In the rows, zero is written as 128.
Turns in one plane each, and the order they were made in; the first pair answered
vuza:
[ 98 108 125 163 125 120 115 142] |-> [108 118 117 173 128 127 134 140]
[128 136 141 166 102 128 165 129] |-> [122 114 168 154 107 121 146 107]
[129 137 167 137 123 198  87  69] |-> [106 128 163 120 116 161  33 109]
[ 98 103 162 128 122 109  87 117] |-> [ 99 132 121 144 110 111  97 169]
Dozu:
[142 133 115 156 125 133 177 130] |-> [105 141 137 172 116 126 134 146]
[149 104 138  91 140 130 149  99] |-> [146 147 122 136 121 162 171 113]
[135 101 173 122 134 115  81 120] |-> [184  97 139 107 143 130 136 109]
zik:
[188 154  75 101 121 148 120 128] |-> [177 156  73 143 121 144 146 152]
[132 143 100 125 126 119 128 132] |-> [128 138 103 143 128 116 137 140]
[147 140 123 118 142 142 123  94] |-> [146 150 111 126 140 147 134 106]

(2 to 3 turns a pair)
[143  89 146  94 137 112 120  84] |-> [135 120  87 144 127 101 148 181] -> vuza, vuza, zik
[121 117 134 146 129  90  88 132] |-> [145 142 114 175 124 133 146 124] -> vuza, vuza
[162 134  96 108 134 141 131 118] |-> [121 152 111 163 126 148 132 141] -> Dozu, zik
[169 148  94 114 125 163 138 132] |-> [112 157 122 169 116 153 120 156] -> Dozu, zik
[120  90 169 112 151 103 119  93] |-> [126 182 116 139 123 175 130 102] -> zik, Dozu, Dozu
[173  99 144 108 146 152 177  82] |-> [ 82 144 186 165 120 155  99 114] -> Dozu, Dozu
[145 149 112  93 129 116 135 135] |-> [119 159 127 110 121 119 108 145] -> Dozu, Dozu
[104 145 163 105 126 137  47 115] |-> [115 173 122 193 128 165 148 157] -> vuza, vuza, zik
[ 92 124 144 152 123 101 126 159] |-> [112 128 151 164 124 134 166 126] -> vuza, vuza
[102 122 167  98 127 120  97 111] |-> [112 163 116  97 109 133  97 149] -> zik, vuza
[139 124 142  95 123 134 114  91] |-> [124 157 105 122 114 124 110 161] -> vuza, zik, zik
[151 135 106 139 144 129 144 119] |-> [124 147 115 156 137 118 108 143] -> Dozu, Dozu, vuza
[106 114 159 165 133 151 125  90] |-> [124 119 145 165 136 160 151  84] -> Dozu, Dozu, Dozu
[180 125  72  54 146 122 127 126] |-> [109 192 138 149 119 190 103  87] -> Dozu, vuza, Dozu
[160 114 114  65 104 122 116  99] |-> [136 180 103 117  83 163 118 117] -> zik, vuza, Dozu
[ 99 109 151 151 130  99 131 114] |-> [130 146 121 150 121 143 165 101] -> zik, Dozu, Dozu
[142 150  90  86 133 139 107 134] |-> [141 160  83 125 129 155 145 137] -> vuza, zik
[139 143 107 153 124 140 169 144] |-> [112 101 151 125 130  97 106 141] -> Dozu, Dozu
[ 88  96 133 134 127  72 114 168] |-> [142 149  77 150 121 142 183 157] -> zik, Dozu, Dozu
[ 97 157 123 136 121 106 113 158] |-> [118 116 134 105 138  79 126 144] -> zik, Dozu
[ 89 125 151 128 134 104 109 156] |-> [ 98 118 139 121 141  96 119 168] -> vuza, Dozu
[102 166 112 178 113 143 134 179] |-> [100 126 157 202 131 136 161 143] -> zik, vuza
[110 123 109 126 118 102 114 158] |-> [140 122 103 132 127 135 165 119] -> Dozu, Dozu, vuza
[131 102 116 140 140 101 136 172] |-> [120 114 118 148 138 101 129 175] -> Dozu, Dozu, Dozu
[160 127  94  83 122 125 126 133] |-> [165 132 106 111 127 147 159 112] -> zik, vuza
[148 141 102  91 122 111 118 139] |-> [150 150  94 125 123 126 161 139] -> vuza, zik
[121 151 110 106 104 146  82 133] |-> [124 164 102 154 103 158 132 150] -> vuza, zik
[158 123 111 101 132 137 136 120] |-> [143 143 107 141 131 153 153 135] -> vuza, Dozu, zik
[116 133 113 173 124 135 171 129] |-> [129 117 141 111 122 145 125  67] -> vuza, zik, zik
[159 162 101  85 117 158 131  81] |-> [157 162  86  67 111 133 111 110] -> vuza, vuza, Dozu
[148  93 148  88 144 136 122  78] |-> [ 99 142 164 140 118 163  93  90] -> Dozu, Dozu, vuza
[152 164  83 132 102 165 136 130] |-> [113 131 159 175 112 154 131  84] -> zik, vuza, Dozu
[ 89 140 142 170 117 143 138 124] |-> [ 98 133 116 116 115 112  91 155] -> Dozu, zik, vuza
[122 160 126 132 116 151 108 116] |-> [119 125 152 124 129 129 106  96] -> zik, vuza, Dozu
[ 95 129 158 215 133 127 164 145] |-> [155  62 158  91 154  92 136  89] -> Dozu, Dozu, zik
[126 133 109 119 116 186 170 118] |-> [112 136 132 108 107 187 125 103] -> vuza, zik, Dozu
[138 107 109 128 138 121 137 129] |-> [123 108 124 130 137 113 109 132] -> Dozu, Dozu, Dozu
[126 122 133 183 153 127 195 137] |-> [129  95 174 130 161 123 161  76] -> vuza, Dozu, zik
[139  92 145 131 138 128 167 110] |-> [ 99 146 153 163 116 158 127 121] -> zik, Dozu, Dozu
[156 141 101 121 100 179 152 103] |-> [153  94 128  78 115 134 117  91] -> Dozu, Dozu, Dozu
[123 160  99 111 120 125 105 170] |-> [143 113 109  97 140  95 131 165] -> zik, Dozu, Dozu
